First come named turns, each shown by rows before and after it. For each pair of rows after them, which turns, in which order, take the first row to the second? The first pair is done for you.
Q_357:
[ 25  -6  -4  -3  -2   7   2 -13   2  11   2  10   8   5   7   0  -1 -12
   9   3   7  -2  13  -9   5  21   0   1   2   6 -10  15  -5   4   2   9] -> [ 25  -3   2  -1  -2   5   2 -18   7  10   6   9   3   6   1  -1  -2 -15
   8   1   3   1  16  -8   9  15  -3  -4   4   9  -7  12  -8   4   4  10]
[-13   2  -1  -9   3 -25  12  30  -2  -9  -5 -12  -5 -12  -9   4   1  -3
  -4  -7  -5   2  -5  12   3 -13   3  -8   2  -9  12 -13  -3  -7   3 -11] -> [-22  -2   3 -11   6   3  -4  26   3  -5  -5   2 -10   1  -8  -9   3   9
  -2  -7  -4  -8  -9  11   0 -22   7  -5   9  -8  23  -5   6  -8 -11  -8]
[-15   7  18   3  -2 -12  -3   5  -2 -15   0 -11 -11   1  -6   5   4   3
  -9  -1  -4   6  -4   4   3 -10   3  -5  -2  -4   8 -18   0  -3   0  -9] -> [-19  -1  11   1   1   4 -10  11  -8 -11  -7  -4  -3   6   7   1   7  13
  -6   1   5  -3 -11   5  -6  -6   8   4  -3  -6   9 -10   8  -2  -8  -8]
[  2   0 -16   4   1   7   5   8  -7   2   0   4  14  -1  -7  -7   3  -8
  13   5   8   3   7 -12   4  -7  -3  -3   4   0  -6   9  -6  -5   2   7] -> [  2   3 -12   5   0   6   5   5  -3   1   2   4   9   1 -12  -8   2 -10
  12   3   5   5   7 -12   8 -10  -4  -7   6   2  -3   7  -8  -6   4   7]
Q_305:
[-19  -8   1   5  21   8   4  13   0 -16 -20 -15  -5  -4  13 -10  -2 -18
  -7  -3   6 -10   9  -8   9   1  -1   3  -4  -8  11  -3   0  -2   7 -14] -> [-17  -2  15   1  19  10   0   5   6 -20 -16 -18 -11  -2   8  -8  -3 -17
 -11  -3   2 -10   7  -8  13  -5   2  -1  -2  -4  16  -3   0  -3   2 -16]
[-22 -17 -13  -1  16  -4  -2  16   3   0 -14  -4  -7  -7  -6  -8   0  -6
  -1  -4   0   1  -1   2  -2  -2  -5   4  -2 -11   6  -8  -2   6   1 -11] -> [ -9  -9   2  -6  13 -11  -1  10   9  -4 -16 -16  -8 -13  -8   0  -2 -16
  -2   0   3   4   4   1  10   0  -7  -1  -5  -8   5  -9  -9   3   3 -13]
[  2  -3   1 -10  -1  22 -13  -7   4  -1  -2  -7   3 -19   3  -9  -6  -4
   7  -6   9  -5   6  -7   8  -1   5   4 -11 -14   1   3   3 -11   2   3] -> [ -2  -4   2  -9  -1  25 -15  -8   4   0  -2  -2   1 -16   0 -11  -7   1
   6  -7   6  -8   3  -7   6  -5   7   4 -10 -13   3   3   4  -9  -1   3]
Q_781:
[ -2   3  -3 -13   1   5  -4   6  -8   1  -5  -3  12  -6  18   7  -1  12
   1   4  12  -9  -3  -2  -2  14  13  12  -2  -3   0   1  -2   3  -9   4] -> [ -5   6   8 -17   3  14  -9   3   4   0  -5  -7   4  -4  15   2   0   4
   3   7  16 -10   3  -1   9   5  11   6   2  -2   8   0  -3   0 -11   2]
[-17   2   8   5   3   8 -10   9  -6  -6  -4   0  -7   9  -2  -2   1  16
  -8  -1   2  -3 -13   7  -8 -11  13   1   5  -8  13  -5   6   2 -12 -13] -> [-14   2  11   4   3  16 -11   0   6  -2   1   6 -13  11  -7 -11   0   7
  -6  -1  -1  -1  -2   4   1 -18   7  -4  10  -4  16  -1   4  -1 -11  -9]
[ 18  -3   2  -8   5   1  10   1   0  -4   3  10  31  -3  20   5   7  13
   1  -8 -10  -3  -4  -2 -14  18   8  14  -1   6  -6  24  -6  15  11  11] -> [  8   1  19 -15   5   1   2  10  -2 -14  -7  -7  28  -5  27  11  11  14
  -2  -2   2  -8 -10   2 -10  13  13  13  -3   1   2  16  -3  13   5   0]
Q_631:
[  3   7   0  -5  29   0 -13  -4  -1  -1   8  -6   8   0  -1   7 -15   6
  -3   4   8  -5   3 -11  -6  15   3  -2  -2   2 -16   5   7   3   4  -5] -> [ -5  12   6  -2  30  -6 -11  -3   7  -5  10 -12  -1  -1 -11   3 -16  -1
  -4   2   4  -1   6  -9   2   3   0  -9   0  -1  -9  -3   4   2   7  -7]
[-10   7  15   1   0 -13   7  12   3 -12  -4 -23  -3  -5  -2   5  -1  -9
   3   0   8   3   4   3   5 -12   0  -8  -3  -4   7 -14  -1  -4   4 -10] -> [  2  -2  -3   5   2  20  -3 -11   8   8  12  18   0  11  -6 -11  -4   7
   7  -5  -6  -4   3  -5  -9 -10   0   0   7   9   5  12   6   1  -8   9]
[ -1   3  20  -3  -9  15 -16 -21  20  -2   7   7 -14   5 -14  -6  -6  -5
   4   6   3   3   9  -7   8  -4  -3   0   9  11  12   2  -2   0  -8  -1] -> [ 13  -3  13 -10 -12  11 -15  -9  -1  -3  -7  -3   9  -4  11  12  -2   2
   8  13  18  -2  -1  -5  -3  21   7  14   0   9  -3  10  -1   1  -9  -7]
[ 10   0   5   1   2  10  -3 -10  -4   4   3  15   8   6   2   1  -7  13
   5   5   0 -10  -9  -7 -13   6   6   1  -5   1  -2  15   0   5  -4  10] -> [ -1   8  20   0   0 -14   3   6  -4  -9  -5 -15   2  -3   0  11  -6  -1
   2   8   7  -4  -7   0   0  -1   4  -8 -10  -9   4  -6  -7   1   6  -5]
Then:
Each pair is two turns apart.
[ -5 -10   2   1   3  -1  -6  18  -5 -18 -20 -17   1   3  13   6  12  -1
   4   5  18   0  -4   2  -5  -9  11  -7   1  -9  -4  -7  -5  -3   2  -7] -> [ -3  -7   6   4   5  19 -16  -5   9 -10  -3   8 -11  17  -4  -8   9   8
   1  -1   1  -1  -2  -3  -5 -22  10 -11  12   2   5   4  -1  -2  -9   5]  Q_305, Q_631
[ -6 -16 -22   3   3  15   7   5  -8  13   5  28  -4  18  10 -20   1   5
  -2   7   6  -8  -2  -2 -10  -5   4   7   4   0  -9   7  14   4 -24  11] -> [-19 -10 -11   7   4   6   9   5   4   7   9  22 -21  18  -7 -28  -1  -6
  -5   4  -1  -2   5   0   1 -24  -2  -6   7  -3   2  -8  10   2 -18  10]  Q_631, Q_631
[ -7  -4   4  -5   7  -5   3  24  -9 -13 -18 -19  15  -3  21  11   4   3
   6  10  31  -2  -9   5  -5   7   6  -1  -7 -17  -1  -2   7   2  -1 -11] -> [  5   9  29  -9   5  13  -5 -10  24 -10   0 -10 -10   4  -2  -4   0 -13
   6   8  19   2   8  -2  19 -14  -2 -20   5  -2  14   4   2  -4  -5  -2]  Q_305, Q_781
[  7  -7  10 -12  -2  10  -9 -24   2  -1   0   1   5  16  14  14  13  -4
  14   4  11  -1  11  18   5  -5  -8 -12   0  -8  -9  11   0  -5  21  16] -> [  9  -6  10 -11  -3  11 -10 -30   0  -1   6   7   5  19   7  15  12   4
  10   0   4   0   6  17   0  -5  -4 -13   2  -6  -9  12   1  -3  17  20]  Q_781, Q_305
[-18  -7   1   0   4  11 -10   8  -8   1  -5   5  -1   2  -1  -8   5   7
   0  -2  10  -2 -11   3 -13  -4   3   0   3  -3   8   2  12   1  -9   0] -> [ -6  -3  -4   3   0 -16   7  14 -11  -2  -6 -12   4 -13   0   4   2 -10
   1   0  10   8  -3   3  -6   6  -3  -2  -5  -6  -4  -6   4   0   9  -4]  Q_781, Q_357
[  9  13  14  -3  -7   2 -21  -6   4 -10   8  -5 -12   7 -12   3   4   4
 -10   3 -10   3  -1   3   5  -8   4  -3   1  12  12  -4 -13   3  -9  -5] -> [ 17   9  -3   3  -9  -6 -13  -8  -5  -3  14   7  -4   6 -14   4   2  10
 -11  -3 -20   7  -2   1  -7   2   3   2   1  13   0   2 -15   8  -4   2]  Q_781, Q_781
[ 14  -3   0  -2   3  -7  -2   5   8  -2   6  11 -14  -2  -8  -8 -11 -18
  17  -9 -11   4  15  -6   6  -1 -11  15  -2   4   2  13 -10 -13  -3   7] -> [ 20   4  20 -11  -2  -4 -12  -2   5 -10   5   5 -12  -1  -8   3  -9  -5
  10  -7  -9   1   3  -4   5   0   0  15  -2   8   5  16  -7 -13 -16   3]  Q_631, Q_305
[ -4  -4 -10   0   1   6  -6  14 -12   1  -8  -4   8   0  13   4   3  -2
   3   9  12 -11  -1   6  -5   4  -1   4  -4  -2  -2   3  -2  -5  -4   1] -> [ -2  -2  -6  -1   2  15  -8   5   4   5  -5  -1  -1   3   6  -5   2 -15
   6  10  10  -9  11   3   7  -7  -8  -3   0   1   3   4  -4  -9  -4   7]  Q_781, Q_781
[  7  -3  16 -18   0   9 -18 -37  -7   7  12  -5  12   3  22  22   4 -12
   1   0   8  -7  -5 -11  12   4   4  11 -13   3 -13  25   3   1 -16   0] -> [ -8  -9   8 -13   4  19 -23 -30 -12  10  12   7  10  12  22  15   5   3
   0  -5   4 -12 -13  -9   0  -3   8  15 -10   0  -8  23  11   4 -23   1]  Q_305, Q_781
[-15  -4   9   5  -4   2  15  -6   1  -6   2  -7  -7  -9  10   9   2  -2
  -1  -8  -5   1  -7  -8  15  -2 -13   0   3  -2  -2  12   0 -17   6   3] -> [-16  -4   8   7  -4   4  14 -11  -1  -4   5   0  -8  -6   6   6   1   3
  -2 -10 -11   0  -7  -8  12  -4 -13   0   5   0  -1  14   0 -15   4   6]  Q_781, Q_305
[ -6   6  -4   8   8 -23  12  -5   2   0  21  13 -27  -5  -6 -10 -10 -11
  -6 -13  -8  14  12  -1  14  -4 -11 -18  -4   1  -3 -15  -1   4  29   6] -> [-25  -6  -3  -4  11  -6  -2  27 -20  -7  -6  -3 -10  -5  31  -2  -1   2
   0   0  24  -3  -5   6   2   6   3  -2 -11 -14  -1 -17  13   2  14 -11]  Q_357, Q_631
[  2   8  16 -18  -1   7  -4   9  17   1  -1  -5   2  -8  12  -4  -6 -24
   2  14  15   0  21   2  17  -1  -1  -8   3  -6   6  -3  -8  -4   1  -9] -> [  0   2  11 -18   1  23 -10   5  19   7   1   8   1   0  15 -12  -6 -17
   4  13  14  -5  19   1  13  -3   1  -5   6  -4   9   3  -3  -3  -6  -4]  Q_357, Q_631
[ -5 -19 -16   7  -2  -1  13   6  -5  12  -5   4   9   5  10 -11  -1   5
   0   2  20  10   4  -1   9  22  -1  22 -16  -1  -7  12  24   5  -7 -13] -> [-21  -4  10  10  -2 -12  12   2  12   1   1  -8 -14   5 -14 -16  -2  -8
  -8  -2  12  16  11   2  28  -4  -5   4 -13  -2  10  -7  19   0  -5 -18]  Q_631, Q_305
[ 0  0 -9 -5  2  5  2  0 15  4 -3 -2 -7 -9  4  1 -3 -6 10 13 -1  9 19 -3
  7  4 -4 -6  3  2 -6 -3  2 -4  3 -2] -> [-3 -3 -9 -7  3  9 -1  5 11  3 -9 -5 -4 -8 11  1 -1 -3 11 15  5  5 15 -3
  5  7 -1 -2  1  0 -6 -1  4 -4  0 -4]  Q_357, Q_631
[ -4 -22 -18  15  -2   6  -9  10  -3   4  -8  15   0  14  -5 -16   0  21
   1   4   0   8 -10   6 -13 -19  -4   3   5   8  -7 -14   9   3   7   7] -> [-10 -14   3   6  -3   0 -11  22   0  -8 -21 -12  -3   7   4  -9   3   9
   2  13  17   7  -7  10   2 -24  -4  -3   1   1   1 -25   7  -5   7  -6]  Q_631, Q_781
[  5   1  -8  15  -3 -24   4   5 -22  -9 -11  -1   1  -4   0  11  -4   5
  -2 -13 -12   8 -11  -1 -20   5   3   2   0   4 -17  -5   5   6   3  -7] -> [  0  -4 -10  13  -2  -6  -4   6 -23  -6 -14   7   3   3   8   6  -2  15
   1 -11  -7   2 -15  -1 -27   5   7   8   3   4 -13   1  11   6  -5  -6]  Q_357, Q_357
[-11 -14 -17  11   5  15  -2  16  -5   1  -1   0  -2   6   3  -3   9  -9
   5  -4  10   2   4   0  -7   7  -4   3  -5  -9   2 -10  -1  -7  11   7] -> [  3 -14 -20  11   3  16  -2   4  -5   7   6   9   2   7   1   0   6  -7
   5  -7   3   3   4  -3  -9  14  -3   5  -5  -2  -4   0  -2  -5  11  15]  Q_357, Q_631
[  4  -1   0  -5  -3   3  -1   6   0   5   9  13   7   5  -6  -2  11  10
  -1   4   2  -6  -2  -3 -10   4   6  -1   1   0  -1   4   6  -1  -8   6] -> [  6   5   7  -6  -6 -14   5  11  -2  -3   6  -3   8  -4  -6   7  11   2
  -4   6   4  -1  -2  -2  -4   5   5  -4  -3  -3  -3  -5   1  -1  -3  -2]  Q_357, Q_781
[ -1  11  22  -7  -1  -4 -10  -2  -1 -13  -6 -18  -2  -3   4   7  -2   2
  -9   3   5   1  -7   6   3  -7   6  -2  -5   1   7  -5  -2  -1  -8 -11] -> [-21   2   4   3   4   4 -10   7  -6  -7  -5  -1  -3   5   2  -5  -1  15
  -9  -2  -1  -2 -12   7 -10 -14   6   3  -1  -3  11  -6   5   2 -10  -6]  Q_305, Q_631
[ -8   1  12  -4 -10  15 -11 -33  20  12  10   5  -9   9   9 -16   8  -4
   4   2   5  -1  13  11   0 -13   9  -1   8  11  17   3   1  -9 -13  -2] -> [-17 -17 -26   5  -5   8   1 -10  -2  20   0  13   7   6  26 -17  10   3
   9   2  11  -2   8  13 -22   3   7  15   1   1   2   3   6  -3  -3  -1]  Q_305, Q_781
[  2  -1  16  -2  -7  17 -15  -6   1  -1   5   8   0   7   4 -10  -3  10
   4   2 -14  -3  -6   2   9   4  13   8   2   7  11   5   2  -1  -3  -1] -> [  0   2  12   6  -8  -5  -1  -4   6  -4  11   2  -8   0 -10 -11  -8  -4
   2  -1 -23   8   4   2  18  -2   3   0   1   5  10  -7  -7  -1  13  -1]  Q_357, Q_631
[ -5  -7 -27   5   4  -2   6  15 -11   2  -6   1   7  -1   4  -2  -2   8
   4  -2   1  -2  -2   3 -13   6  -3   3  -4 -11  -3  -8   5   3   5   1] -> [-11   5   2   2   2  -8   2   7   6  -8  -4 -13 -11  -1 -11  -2  -2  -3
   0  -2  -2   3   5   4   7 -12  -6 -13  -1  -9  11 -20   1  -1   4  -4]  Q_781, Q_357
[ 13 -12 -10   8   1   1 -16  -1   4   7   4 -12   1 -13  13  -8  13   5
  -9   4   5 -12 -11   4  -9   6  -1 -12   0 -20  10  -9   4 -15   5  -1] -> [ 11 -13 -11  10   2  -2 -14   1   5   6   5 -14  -1 -13   9 -10  12   2
  -8   3   4 -10  -9   4  -7   4  -4 -14   0 -21  11 -11   3 -15   8  -2]  Q_631, Q_357
[  5 -15 -18  -5  13  -8  20   3   3  -3   7  -4  -5 -13   9  11  10 -18
   1   2  -2  -1  15   2  -3   7 -14  14  -1  -3 -24  -8   6   0   6  -1] -> [  0 -21 -22  -8  16   8  12   6  -1   0   4   3  -2  -7  18   5  11  -9
   4   4   3  -8  10   2 -10   7 -11  18   1  -3 -22  -2  12   0  -3   0]  Q_357, Q_357
[ -2   9  26   3  -4 -16  -1  -7  10  -1   2 -11 -14   4 -21  -1 -17   2
 -13  -9 -11   7  -1   5   9 -12   6 -15  13   7   5   1  -4  -6  -1  -2] -> [  5   5   5  10  -5 -25   7  -8  -3   6   6   2  -2   3 -22   2 -19  12
 -14 -15 -21  10  -6   3  -6   0   6  -7  12   8  -8   6  -6   0   4   4]  Q_781, Q_781
[ 18   2  -6   2   5  -5   8  -8  12   9   4  -2  -3  -7   2   2  -2 -27
  11   2  10  14  27  -8  11  15 -11 -13  -7  -5  -8   5 -13   6  17   9] -> [ 12  -5  -7   0   8  25  -7 -14  16  16   7  18  -5   7   6 -10   0 -14
  13   3  12   2  22  -9   4   9  -6  -7   1  -1  -1  17  -3   6   1  15]  Q_631, Q_357
[ 16  -8 -12   0   8   3   8   3  10  15   7 -10  -3 -12  -1  -5 -12 -19
  10   3   9  16  21  -6  13   8 -16   9  -5  -8  -3   7  -9  -5  14   3] -> [ 13 -13 -18  -1   9  11   7   8   5  17   2  -8   3 -11   9  -5 -11 -14
  12   5  15  13  17  -6   8  13 -14  16  -6 -10  -5  11  -5  -5  11   2]  Q_357, Q_357
[  1   2  11  -1  17  14  -7   0  -1  13   5 -10   1   2  -1  -4  -1  -1
  -1   4 -10  -2   9   1   2   1 -13   0   0   5   5   4   5   2  -4   5] -> [  2  -1   2   2  16   7  -4   5 -12  13   5  -8   8   1   1   1  -1   7
  -2   1 -13  -1   2   1  -9  10 -11   5  -2   4  -3   5   6   5  -3   6]  Q_781, Q_781
[ 16   8   7   3   5  -8   7   1   0   0   1 -10  11  -3   5   5   5  -5
   2   9   0   0   3  -6  12   3  -4   2  -9   3  -8  -9  -6   9  -3   0] -> [-2 -2 -8 11  9  3  4  7 -8  6  2  7 11  8  4 -7  6 12  1  4 -6 -6 -5 -4
 -4 -2 -2  7 -6  1 -5 -9  2 13 -8  3]  Q_305, Q_305
[  5  -1  -3   2   0 -13  -3   6 -10  -1  -4  -5   0  -8   0   8   5   4
  -8  -1   1   3  -8   0  -3   9   6  -5  -5  -3  -5  -1   2   1  -3  -7] -> [  2   2   8   0   0  -3 -10  -3  -3  -3   1   0  -6  -1  -7   3   5   9
 -11  -3  -3   0 -11   1  -1   0   9 -10   0  -1   4   0   5   1 -10  -6]  Q_305, Q_357
[ 24   9  22 -11  -1   8  -4 -12  -2   4 -12 -18   1   4  13   8  -2  14
  20  12   7  -7 -24   3   4   1  -2 -12   9   2   4   0  11   1 -22  -9] -> [  7   0   9  -6   5  23  -6  -5  -1  11 -12  -5  -4  12  14  -8  -1  19
  23  11   7 -12 -23   3  -1  -8  -6  -9  12  -1  11   2  16   1 -23  -5]  Q_305, Q_781
[  4  17   9   1 -11   7   1  -6  13  -7  12  -4  -9  -6  -8   4  -6  11
 -10   0   0  -9  -4  -1 -20   6 -20  -5   3 -13   5  -8   1   0 -11 -10] -> [ -7   8  -6   6  -8   2   6   8   5  -6   6  -3  -5  -8  -3   2  -5  10
  -7   0   4  -9  -4   1 -25   8 -23  -1   0 -20   1 -12   3   0  -5 -12]  Q_305, Q_631
[11 -9  1  9  1 -2  0  3  3 14 -4  7  0 10  8 -1 -8  1 12  5 -8 -6  5  0
 -3 15 -1 -1  8 -8 -6  6 -3 -1 10  7] -> [16 -1 18  2 -4 -7 -5  0  3  5 -6 -7 -1  6  8 10 -7  3  8  6 -5 -5  0  2
  2 15  5 -4  6 -7 -4  1 -4 -3  5  2]  Q_781, Q_305
[ 15  -4 -15  -2   5  17   5  -7   7  11   1  11   8   1  -3  -3  -1  -2
   3  -3   0  -1   7  -8  -2   9 -10  -1   3  -3  -7  10   4   2  -4  10] -> [ -7   5   1   1   4 -11  10   9   4  -6  -5 -16  -2  -7 -13   4   0  -8
  -4  -3   1   5   6   0   6  -5 -10 -11  -2 -15   2 -17   0   1   4  -4]  Q_781, Q_631
